[-40   8  -2 -37 -24 -36  14   3 -34 -41 -40  14  15 -40  11  17   8   9
 -43  15  -7  20   0  14  14   0] = U
[-12  -6  -3  -8  -4  -2  42  -3 -58  -9  -9  42  -3 -20  45  31  -4  -5
 -23  32 -22  24 -10   6   7  -8] = N
[ 31 -23 -25 -37 -24 -35   7 -24   7  35  33  12 -36  22  15   3 -28 -31
  24 -16 -10   1 -20   6   8 -17] = G
[ -3  47  49 -21 -39  36 -18  47  -9  -2   0 -21  38  -4  11  18   8   9
  -4 -24  37 -24  53 -22 -21  51] = Q
rest: [11 17  8  9] => [-43  15  -7  20   0  14  14   0]
miss G: [ 31   3 -28  22 -25 -35   6  35   1  12 -20 -37 -24  15 -31  33 -23 -10
 -36   8 -16  24   7 -24   7] => [-17]
miss N: [ -2 -23  -3  45  -9  -5  -4  31  -3   7  -6  -3   6  24  -9  32 -22  42
 -12 -58  -8  -4  42 -10  -8] => [-20]
rest: [-37 -24 -35] => [  7 -24   7  35  33  12 -36  22  15   3 -28 -31  24 -16 -10   1 -20   6
   8 -17]
rest: [6 8] => [-17]
rest: [-7 20  0] => [14 14  0]

[  5  24  -3  -5   3 -22   0  46 -29   4] : R
[-10 -36 -24 -40  37  29 -31 -10   7  -8] : W
[-47  -9   7 -11  -7 -21   2  -6 -14  25] : P
[  2 -31 -18 -23 -12 -22 -40 -24 -25  26] : S
[ 24  48 -29 -10  42 -34  14   4 -12 -40] : E
[ 13  15  35  11  33 -34  31 -18  30 -40] : D
[ -6  28  17  -6  10  21  -1   6 -17 -44] : V
[ 14  45 -35 -15  10   1  13  28   0  -2] : A
[ 24  44 -39 -22  21  25   0  47 -29 -13] : M
miss A: [  0  14 -15  -2  13  45  10  28 -35] => [1]
rest: [-40  37] => [ 29 -31 -10   7  -8]
miss A: [-35  -2   1   0  13 -15  45  10  28] => [14]
miss P: [  7  25   2 -11 -47 -21  -7 -14  -9] => [-6]
rest: [  0  47 -29] => [-13]
miss S: [-40 -25   2 -22 -12  26 -31 -23 -18] => [-24]

[ -1  -2  53 -24] = K
[43 58 53 -2] = Z
[-1 -2 52 -2] = B
miss K: [ -1 -24  53] => [-2]
rest: [-1 -2 53] => [-24]
miss B: [-2 -2 52] => [-1]
rest: [-2 53] => [-24]
rest: [-2 52] => [-2]

[ -6   7 -13  -3 -14  13 -50  -5  -3  -1] -> leg
[-18  24  -1 -16  -6   0 -22  -1 -14   2] -> mil
[ -5   6  -2 -16  -7   0  -7  -6 -20  23] -> rito
[-25  31  28  -6  25 -16  16   8   8 -27] -> tazen
[  2  -1   9 -14  -7  -7  -8   8  12 -37] -> luda
[-19  27   6 -34 -17  -3 -49   2   3 -29] -> nilom
[-23  35  10   2   4  -1   1   5   2 -18] -> korok
[-12  17  26   3  28  -6  10  10  -1 -28] -> Segi
[-15  21   2   3  27  -6 -28  -2  -7  -2] -> roneg
[-23  34  10  -6   5   3 -32   0  -8  -2] -> rovi
[-28  34  26 -14  30 -11   8   6  -3 -25] -> puni
rest: [-16  -7   0] => [ -7  -6 -20  23]
rest: [ 3 28 -6] => [ 10  10  -1 -28]
rest: [-23  34  10] => [ -6   5   3 -32   0  -8  -2]
rest: [ -1 -16] => [ -6   0 -22  -1 -14   2]
miss roneg: [ 21  27  -2  -7 -28   2 -15   3  -2] => [-6]

[-18  39  12  16 -24 -35   1 -17  13  38  40  40 -17   1 -23 -14 -18   8
   7  39 -18  29 -19  21 -17 -17  21] = T
[ 37 -25  -4  -7  49  43  35  41  -5 -44 -23 -23  40   7 -29  40  37  -1
   1 -32  37 -15  37 -11  36  39 -10] = H
[ 25 -10  -4  -6  36  30   3  27  -5 -21  -9  35  27   3 -14  27  25  -3
  -1 -15  25  -7  25  -8  24  26  -7] = J
[  1 -17  21  18  47  29  27   0  19   0 -18 -17  -3  28 -14  -5   4  22
  24 -14   2  17   7  20   1  -1  17] = F
[ -6  40  -4   1 -24 -28 -13  -4  -2  30  42  42  -2 -13  35   1  -7  -7
  -8  38  -6  14  -8   4  -5  -4   5] = X
[-21  30  14  17  -9 -22   6 -22  15  42  31  31 -22   7  31 -21 -20  12
  11  34 -21  30 -19  22 -20 -21  21] = Y
[ 27  19 -19 -17  -5  -2 -20  31 -17 -14  23  22  34 -21  10  37  24 -20
 -20  10  26 -13  21 -19  11  13 -16] = L
[  9  37 -26 -24 -11  -7 -30  10 -25  24  40  38  14 -31  31  16   8 -28
 -28  34  11  -6   7 -23  11  12 -20] = C
miss C: [-20   8  14  12  37 -25  -6 -23  40  31  -7 -11 -28 -24  24 -28   9  11
 -31 -30  38  34 -26   7  11  16] => [10]
miss T: [ 40  39   1  39 -17  40 -17 -17   7  16 -18  21  29  38   1 -19 -35 -18
  21  13 -23 -18 -17 -14  12   8] => [-24]
rest: [11 12] => [-20]
miss T: [  1 -17  13  29  40  39 -24 -17  38   8  40  39 -23   1 -17 -19 -18  21
 -14   7  12 -18 -18  21 -35 -17] => [16]
miss H: [  1  -1 -11 -25 -15  -5  41 -44  49  35  37  40  37  40 -29  43  -4  37
  -7 -32  39  37   7 -23 -23 -10] => [36]
miss J: [-15   3  -1  -7  -4  27  26  -3  25  -9  27 -21  -6  24  25  -7 -10 -14
  -5  -8   3  27  25  30  35  25] => [36]
rest: [-17  -5] => [ -2 -20  31 -17 -14  23  22  34 -21  10  37  24 -20 -20  10  26 -13  21
 -19  11  13 -16]

[-14   1 -60  11  36 -33]  Migi
[-14   1 -59  11  35 -33]  zitap
[-14   1 -59  10  36 -33]  zep
rest: [-14   1 -60] => [ 11  36 -33]
rest: [11 36] => [-33]
rest: [  1 -59  11] => [ 35 -33]
rest: [-60  11] => [ 36 -33]
miss Migi: [-33  11 -60   1  36] => [-14]

[12 42 18 28]  kekid
[-15  20   9  -6]  muk
[ 12  25 -18  28]  Semes
[-14  20  -7 -10]  Gef
[-12  19  -7 -10]  Mep
[ 12  25 -18  27]  fub
[-1 42 17 16]  lilu
[-11  17 -10  32]  seko
[15 12  2 33]  Vev
[-12  50  -1  13]  koza
rest: [-11  17 -10] => [32]
miss lilu: [17 -1 42] => [16]
miss seko: [-11  32  17] => [-10]
rest: [42 17] => [16]

[-24 -12  33   5  14 -25 -11  10 -16 -20  34]  ramo
[-26 -10  32   7  15 -24 -10  13 -15 -19  36]  dur
[-25 -19  31  -1   0 -23 -25 -11 -14 -15  17]  Zive
[  8  -8   6  -3  13  -7   9   9 -10  -8  10]  bonef
[ -9 -15  19   2  14 -15   0  12 -12 -14  23]  relub
[-16  10   0  11  -2   3  -1  11   9   2  11]  fuz
[-39 -21 -30   3   6 -34 -31  -5 -20 -23  35]  Kis
miss fuz: [ 11   0  -1   2   9  11  11 -16  -2  10] => [3]
miss Kis: [  6 -21 -23 -39 -30 -34   3 -20  35  -5] => [-31]
miss fuz: [ -1  11  11  -2  10   0 -16   3  11   2] => [9]
miss relub: [  0  -9   2 -12  12  23 -15  19  14 -15] => [-14]

